rotation steps, each row followed by its count of steps:
The counts run from 0 to 593.
[144 144 139  99  87 122  76 135  52 162 146 124 110 136 118 116 109 124
 127 127 136 129 158 197  80 154  76 130 147 136  91 118 169 153 123 117
  93 165 100 116 125 107 104 166 114 124 122 116 112]
509
[154 141 178  84 190  94 108 122 119 104 142 122 115 139  70 130 139 171
 122 145 113 137 121 171 119 117 119 151 140 168 116 155 142 100 135 119
  96  95 121 134 127 102  84 131 135 151 157  77 156]
161
[164 129 157  98 128  73  87 124 161 100 130 129 125 138 136 150 107 115
 162 101 100  96 119 107 154 137 121 165 187 124 143 101 129 152 122  99
 168 191 105  99  93 132  86 118 119 132 103 166 159]
0
[ 98 152 154  59 109 112 135 144  72 143 138 141 110  76 157  83 120  78
 110 190  80 150 128 146 143  91 111 133 110 129 133 125 137 160  99 111
 112 127 151 137 147 144 119 138 132  93 133 131 129]
582
[ 97 151 138  97 115 137 176 145 111 167  96 133 136 100 126 113 140 107
  86 181 115 152  90 125 117 118 126  92 104 121 123 152 166  89 152 113
  91  77  92 141 105 119 143 127 149 109 193 124 126]
365
[137 181 178  77 122 112  80 136 151 120 135 134 106 104 107 106 107 101
 120 123  69 152  77 147 133 139 100 127 146 116 105  80 129 163 134 109
 113 138 160  80 133 136 142 116 167  98 107 148 184]
448
[149 137 149  86 133  89  91 148 166 104 140 129 147 139 144 143 137 133
 166 116  98 104 107  64 171 123 132 138 181 113 161 107 126 127 114 117
 157 141 121  89 103 147  90 118 140 139  95 135 159]
4
[115 100 145 101 131  81 130 134 162 102 112 145 148 130 163 141 143 138
 125 145 107 135 113  49 182  99 148 113 169 126 193  99 166  95 143  85
 154 120  93 151 123 146  95 119 131 131 135 143 131]
75
[105 160 121 110 158 122 143 168 106 153 157 174 125 136 149 112 108 104
 187 142 115 133 128 115 110  94 129 155 186 105 103 147 108 129  93 144
 116 110 117 102 141 158  51 103 129 130 150  99 124]
405
[ 84 140  97 131 121 136 157 159  92 201 109 155 126 133 165 112 153  74
 143 123 106 134 143 105 126  74 108 117 107  93  99 121 123  98 123 144
 108 119 103 149 164 114 151 128 133 154 140 161  97]
191
[157 100 140 169 112 117 100 134 147 155 137 157  93 131 110 102 121  86
 170 126 100 139 126  89  90 106 118 133 133 160 137 120 131 183 144 122
  93 136 171 160 132 185 112  96 126 123 113 154 177]
243
[124 180 104 125 114 180 101 128 118 145 121 110 183 110 118  98 151 125
 125 160 123 100  77 111 116 148 139 106 113 122 132 155 137  75 139 161
  62  84 142 130 131 120 158 128 142 140 166 116 137]
429
[133 154 108 175 141 135 145 128 170 178  95 144 140 169 102 127 147 100
 151 106 114 114 123 135  78 101 112 159 128 126  99 126  62 100 116 167
 110 130  94 134 128  71 148 136 113 180 130 126 154]
326
[113 111 158  90 125  82 100 105 146  98 116 134 134 115 155 132 141 125
 122 153  97 130 124  73 170 109 144 147 184 118 185 109 160 145 130  78
 153 135 110 130 119 158  88 122  97 101 127 143 139]
71
[103 126 156 153 138 113 127 142 177 136 114 166 159 142 134 128 156 116
 144 133 133 135 101  50 114 119 139  89 182 105 175 135 147  71 175 110
 141 101 103 164 135 146 111  93 129 136 167 153 133]
77
[103 107 103  99 107 147 101 130 106 148  91  95 147 111 147 124 167 141
 105 149 102 114 114  66 164 142 152 102 129 126 166 126 199 162 101 108
  94 125 136 114 121 174 145 171 129 121 120 154 149]
356
[ 91 124 117  93 112 149  84 119  99 128 111  98 178 107 131 113 163 159
 101 183 125 130 124  93 132 128 133 115 132 131 173 145 200 147 144 104
  78 117 128 152 133 155 134 183 113 124 140 121 138]
359
[140  95 133 120 147 114 147  92 174 117  63 121 171 139 137 148 140 158
 102 134 131 120  89  74 171 116 150 117 134 132 164 106 147  80 149 104
 117 145  94 166 100 102 139 138 118 139 167 172 130]
146
[115  97  83  82 140 142 126 165  72 192 132 112  97 162 126 112 148 127
 132 111 139 128 177 129 119 125 104  90 112 172 112 109 168 171 122 133
  72 107 101 141 138 132 127 183 118 143  90 138 134]
573
[155 132 162  70 188  90 107 133 138 118 149 138  88 155  93 137 113 161
 134 126 159 153 120 161 117 110  98 123 147 195 114 113 127 109 139 108
  88 100 115 170 138  96  89  97 142 132 161  89 152]
165
[142 138  99 153 102 157 109 126 158 191 105 144 132 129 125 112 148  88
 115 124 116  96 104 144 111 167  77 106 103 162 133 112  98 132 107 152
  68 130 160 128 107 133 196 116 119 157 121 184 149]
41
[124 132 134 134 141  86 137 149 120 174 117 128 106 164 114 158 175  94
 152  78  91 115 155 101 118 102 117 148 150 110 122 117 119 134  99 121
 157 135  82  89 121 100 113 154 128 180  90 142 159]
396
[110 155 144 121  84 119 109 154  93 161 117 107 140 128 129 135 153 105
 105 151 113 115 103  87  93 173 117 109 180 101 153 158 190 144 103 111
 120 105  97  90  77 150 113 145 132 125 146 114 147]
290
[119 139 156 134  75 116 109 146 164 141 104 136 137 106 168 121 111  88
 126 111 114 157  99  81 129  97 130  97 157  78 139  67 136 120 146 104
 143 149 108 143 163 123 171 109 160 107 129 164 118]
523
[126 179 139 134 117 134  94 109 169 131 109 112 164 112 145 143 127 119
 113 104 132 123  54 111 133 150 123 123 169  78 134 108 134  75 105 151
 136 135 137 126 134  99 158  98 148 122 176 171 122]
211
[124 170 190  96 132  86  97 140 188 117 113 140 118 133 121 108 122 104
 112 139 113 165  78 129 123 116 104 126 181  99 138  64 102 142 135  93
 130 125 129 115 133 118 151 115 161  98 107 133 175]
452
[ 94 124 118 124 132 128 113 115 164 142 114 144 157 130 114  79 173 124
 145 189 123 132 145 117 117  72 144 149 110 164 183 115  97 113 153 114
  99 113 120 187 172 129 135 145 105 158 120 116 147]
252
[127 164 102 101 116 171  81 122 106 144 112  92 190 117 128 101 144 168
 105 168 135 111 108 118 142 143 137  94 112 129 150 141 146  77 137 142
  69 104 116 150 144 114 139 151 139 159 171 117 125]
430
[185  96 131 119 191  95 139  90 150 128  97 130 116 152 105 161 106 159
 154  96 156 116 115 145 134 101 144 172 119 174 105 123 126 120 115 135
  98 157 116 166 134 108  90  96 107 124 181 161 129]
549
[112 144 155 119 134 132 105  78 158  91  91 131 189 110 124 123 135 157
 122 164 131 154  94 101 136 109 145 138 159  98 184 109 149 112 166 103
 111 142 145 170 162 140 122 123 111  97 174 159 129]
141
[102 173 109 107 156 139  98 141 149 143 131 140 128 134 140 129 122 137
 150 143 169 163  83 142 105 109 120 158 197  91 129  99  95 157  65 144
  96 115 138 133 177 125 115 104 136  72 151 113 105]
342
[117 159 143 100 113 129 127 108 105 131 132 151 162  85 149  91  78  81
 140 143  89 100  88 161 148 148 108 156 152  97 114 139 127  94  96 141
 118 160 147 113 138 158 107 100 117 104 175 187 118]
203
[135 128 146 122 149 122 139 104 128 112 124 139 193 136  93 100 150 165
 182 134  88 110 120  94 144  88 160 144 120 116 131 162 154 104 196 130
  98 147  91 125 136 147  88 146 114 167 144 127 168]
537
[141 130 157 122 164 108 108 154 155 150 139 160  73 168 124 133 113 115
 143  91 157 153 123 157  99 129  81 102 151 177 103 107 112 130 121 133
  94  87 137 160 141 114  99  68 138 121 149 115 146]
168
[152 118 169  86 114 106 117 154  86 128 120 121 126 124 142 132 115 151
 134 107 123 166 144  98 151  87 139  69 116 151 117 129 184 114 181 102
 107 130  84 171 144 114  98 126 151 120 169 119 113]
300
[123 174 158 102  98 121 134 175  96 144 133 127 144 124 126 103 136 118
 110 177 102 138 105  87 109 133 113  80 172  96 132 154 171 122 152 108
 107  87  88  99  88 153  91 129 145 115 169  90 145]
294
[102 140 137 127 129 127 134 149 169 144 107 140 133 110 127  69 170  95
 148 162  74 125 107  90 137  57 135 143 105 136 179 118  89 133 114 132
 110 103 148 160 150 153 150 116 136 155 104 116 178]
250
